One turning vector, and how many ticks it has turned
The counts run from 0 to 932.
[-11   7   7   1   7  -5   8  14  -9   8   6   1  20  16   4   3  11   3
  12 -10  19  -6 -27 -13  13   2  -8  -8  -7 -49   6   4   8  16   3   9
   4 -23  10  10  14  -5 -17  27   3  14]	245
[ 16 -16   3 -18 -14  -3   6  16   2  15  -6   5 -18 -14 -25   5 -10  -4
 -16  -4   9  22   2  12  10 -16 -13 -16 -28 -10   4  -7  -2  11  -8  10
   1  21  16  16 -24  11  23  22   8 -17]	607
[ 26 -11 -16  -3  13 -11  -7  -1   5  16  11 -19   9  11 -20  -5  22   9
   9  12   1 -17 -15   8 -10 -13  -7   1 -16 -33  -1  -3  11  20   1  13
 -12  -4  23  35 -16 -14 -16   2  12  -7]	424
[  4  11   4 -15  13  -3 -10 -11 -16  13  -5  -9  24  14 -10  10   0  23
  23  12  -3  -8 -22   9 -32   0 -18   8  17 -22   2  -8  -5   0   2  20
  -9  -3   9  22   5 -38 -11   9  11  12]	757
[  5   3 -21  25  24   4  -9  10   0  18   5 -17  -6   4 -16  -5  17  13
  -6   7   6 -42 -18 -10   3  13  10  -4  -9 -12  15  -3  25   2  -7  19
   1  -4   6  24  11  16 -16   0   2  -8]	240
[-14   0 -15   4 -16   2  15   4  -5  15   7  18  -1 -11  18  -4 -33  15
  15 -14   1   9  29  24  -1  -5  22  -9  -1  -8  -5 -23  -2  -6  -6 -25
  12 -24  17  -7   5  -3  -2  -3  -1   9]	875
[  0 -15   4  22 -33  -5  10  -1   9 -12  16 -21  12   7  -4  23  -5 -13
   1   3  -5  24   1  -2  11   6  31  -1  14  15  -5  -3   1 -11 -11 -27
  22 -11  20  -7 -17 -24  -1 -19   2  -2]	283
[ 21  -8  -9 -24  14  -4  -1   9   2  27  -1   9  -6   2 -19 -11 -10  -7
 -14   7   2  -3  -9  15  -8 -16 -26  -2 -28 -30  19 -12  -1  23   3  15
  -7   8  17  29 -14   6   2  25  12 -10]	837
[ 14   1 -21 -20  15 -13   0 -13  11  -2   3   2  -1  16  23 -23  29 -20
 -22  -9 -18 -27   0   3  -2  -4  -9  10  -6  -1 -13  14  10  19   5  17
 -29  -5 -20  -4   2  14  -7 -12 -23  -7]	123
[ 10  10  -9  -9   7   4   5   2 -16  24  18   8   2  12 -17   8   1  30
   6   5  -1  -2 -21  16 -24   4 -24   1 -10 -15  -7   3  23  14  -2  19
 -10  12  29  20   6 -11  -4  33  10   0]	38
[ -9 -21  11  27  -6   2  -7   5  -1  16  -6 -12  -9  -3 -26  -3  -7   5
   3   4  22   9   8  13 -23 -14   8 -18 -11   7  -8 -23 -26 -13 -10   1
  13  17   4  17 -27 -21  23  -6  25   0]	602
[ -2 -13  -4  -4 -10  16  12 -18   7 -14  -3  13 -30 -25  -2  -2   1   5
   1  -8 -13  11  27   9 -17 -15   4  -4 -10  34 -16   7   4 -21  -1  -5
  -6   6  -9 -21 -10   8   6 -16  -2 -15]	871
[-25 -10  -2  20  12  13  29  -3  22  12  33   7   8  17 -16  11   3  -9
   0  15 -12 -25  -8  -2  11  18  -1 -25  -5  -6   5   6  33   1  -9  18
 -21  -3   8   0  -9  -3 -11   5   4  17]	743
[ -2  14   6  -1  15  13  -7  -6  -9   1  24 -12   8  26  -7   1  28  15
  16 -15   1  -9 -14   6 -13   8 -18   0   4  -9 -23  29  27   9  -8  28
 -11  12  -6   9  -3  -3  -7   5   5   1]	788
[ 14 -16   2  -4   4  -6  -1  -3   8   5   4 -16   4  23  -6  -8  26   4
   1 -14   2 -20  12  16   2  -8  -7  -7 -14 -16 -31  18  17  20 -16  27
 -17  13 -20  12 -23  -5   7 -20  -7 -10]	455
[  8 -13  11 -30 -26  -3  14   4  -2  -3  10  -5   2  -4  -4  33  -5 -14
  -8  -8 -10  32   7  14  11 -21  11 -18  -4  -8  -4  -4   0   0 -25   3
  20 -15  21  -7 -22 -18  -2  -6 -14   0]	45
[-15   9   3   4  19   4  -1 -27  10  -3  35   3  28  19   0   4  -1  -7
  31   2 -29 -10  -2  10  -9  11 -14   4  21  -9  -3  13  25   0  -2  10
 -14 -11  -2  -7  -9  -9 -35 -10  -6  20]	254
[  6   2   1  -7  17   1   3   0  -9   8 -10  -3  -5   5   2  -1  31  23
   7 -12   5 -34  -1   2  -7   0  -4 -11 -11 -31 -18  14  20   4  -7  39
 -14 -11 -23   8  14 -14 -10  -4 -13  -4]	685
[-16  -4   5   0 -17  -3  -3 -14   6 -15  17  13  12  -6  22 -12 -14 -21
  10 -15  -2  45  13   5  10  -9   8   3  17   4  -7   2 -18   2  15 -43
   9 -16   8 -27 -10   8  -3   4   1  14]	22
[  0   0  12   3 -31  -4   8  19  -8 -15 -11   7 -21 -14   6  -1  26  -7
 -22 -15  24  20  -9 -28  11  -1  11 -12 -19  16  -7  13 -15  -6   1 -13
  13   6  -5 -14  14  17  24  11   0 -13]	813
[ 16 -15 -16  -1 -15 -14   5 -10  14  -8   7 -14 -15  20  13  -7  38 -15
 -26 -16  -8   2   8  10 -19 -18   7  -7 -11  21 -29  12   0   5  -9   4
 -21  15  -9 -10 -20  -7   9 -29 -17 -11]	122
[-14  15 -10  -2  12   5  10 -18   9  -2  42  27  18  11   3 -15 -16 -17
   8   7 -22   5  -6   6  -1  11 -24  12  12  -4  15   6  10  13  19 -15
 -17  -7  19  -9  -4  14 -19  20   4  20]	667
[ 12 -16  17 -14   0  -2  18   1  20 -19  -6 -12   5   3  -7  14   2 -12
 -16  13 -23 -10  13   3  27  12  -3   1  -1  18  -7  23  16   5 -10  16
 -15  29 -24 -10 -24   3  15 -24  -9 -14]	486
[  8  -1 -11  25  -6   2 -11  10   4  11   2 -25 -10   2   1   3   4 -12
 -28  -3   0 -10   9  -5  21   7  27 -11   0  24   5  -7  11 -11 -29   2
  24   7   6   8  -4  12   3 -28 -12 -12]	544
[ -8 -13 -15  10  19   0  28  -9  24  -3  25   7  -1  18   7 -10  24 -24
 -17  10 -18 -40 -12  -4  -5   3   1 -15 -13   3   5   7  14   5  -7  12
 -29  -4 -11  -4   0   3 -11 -16 -12  11]	433
[-14   7 -10  30  14   4   7   3  -5  18   7   2  16  14 -15   0 -18  35
  20  23   2 -29 -11   6 -17  27  -2   0   4 -10   7 -17  14   0   5   6
 -10   9  11  16  10 -22   4  10  21   9]	676
[ -8  16 -14  10  24  15  -6  -9 -13  19   0   0 -13 -13  -2   6 -21  22
  16  -5  -7 -36  13   4 -11   9  14  -4  12  12   7 -14  10 -22 -15  21
   8 -13   0  11  25   0 -18 -13  -7   6]	3
[-23  -6  14  18  -8   8   2   6 -10  -1  14  -8  -2  -6   3   8  21  10
  33 -22  23  11 -14 -10   1  -8  11 -12  -3 -30 -17  14   8  -8  -5 -10
  25 -36  16  -1   1  -8 -19  14   7   8]	246
[-23 -17  22  21 -21  13  16   1  -2  -9  13  -4  -8  -8 -17  32  11   1
  24 -10   5  17  -5 -12   6  -7  17 -23  -3  -8 -17  17  11 -20 -15  -4
  20 -12  15 -11 -11  -7  -8  -9   5   3]	817
[-24 -10  20  29  -9   8 -15  18  -6  11   9 -14 -15  -4 -17   6  14  -2
   3 -16  29  20  -4 -11   4  -9  17 -24 -10 -11 -10   1  -5 -10 -25   1
  33  -1   6   3  -8   1   3   3   8  12]	476
[ 12   9 -27  11 -12  -7   6  13  -2  27  20  -5   9  22   8  -4 -18   9
 -24  -3  -3   9  14  32  -1  14  11  -7   6  21 -12 -21   9  14 -14  -2
   1  26  23   4 -13 -11  22   3   4   1]	1
[ -6  -2   4 -15   7   0  -6  -1  -5  -4  -2   9   6 -13   9  -5   5  -4
  21 -17  17  22 -11 -16  13 -23   0   0  -4 -45   8   7 -16  12  11 -10
  12 -41  -2   2   7   7 -26  13  -2   8]	659
[  3  -7 -18   4  -1  -9  16 -18  14  -7  41   1  25  21   3   3   7 -12
  12  17 -24  -9 -17   3  -7   6   4   7   9 -16  -3   5  21  16  13 -17
 -18 -16  24  -1 -10 -15 -29  -3   1   4]	357
[  2  -4   7  11  -6   0 -19  -3  -2 -14 -17   0  -8 -27  -8  -9 -10  -7
   5   8   8  30  -4 -25   5 -14   5  18   3   7  21  -7 -30 -12  20 -35
  21  -7   5   2   2  17   1   8  14  -3]	58
[ 15  -4 -12   3  -3   1  -7  -2   0   1 -13 -12 -28 -18  -7  -1   4  -5
 -26  12  -7   1   3  -8 -23 -15  14   0  -2  44   7 -23 -24 -28 -12  -7
  10   7   1   2   8   0  10 -25  -8  -4]	804
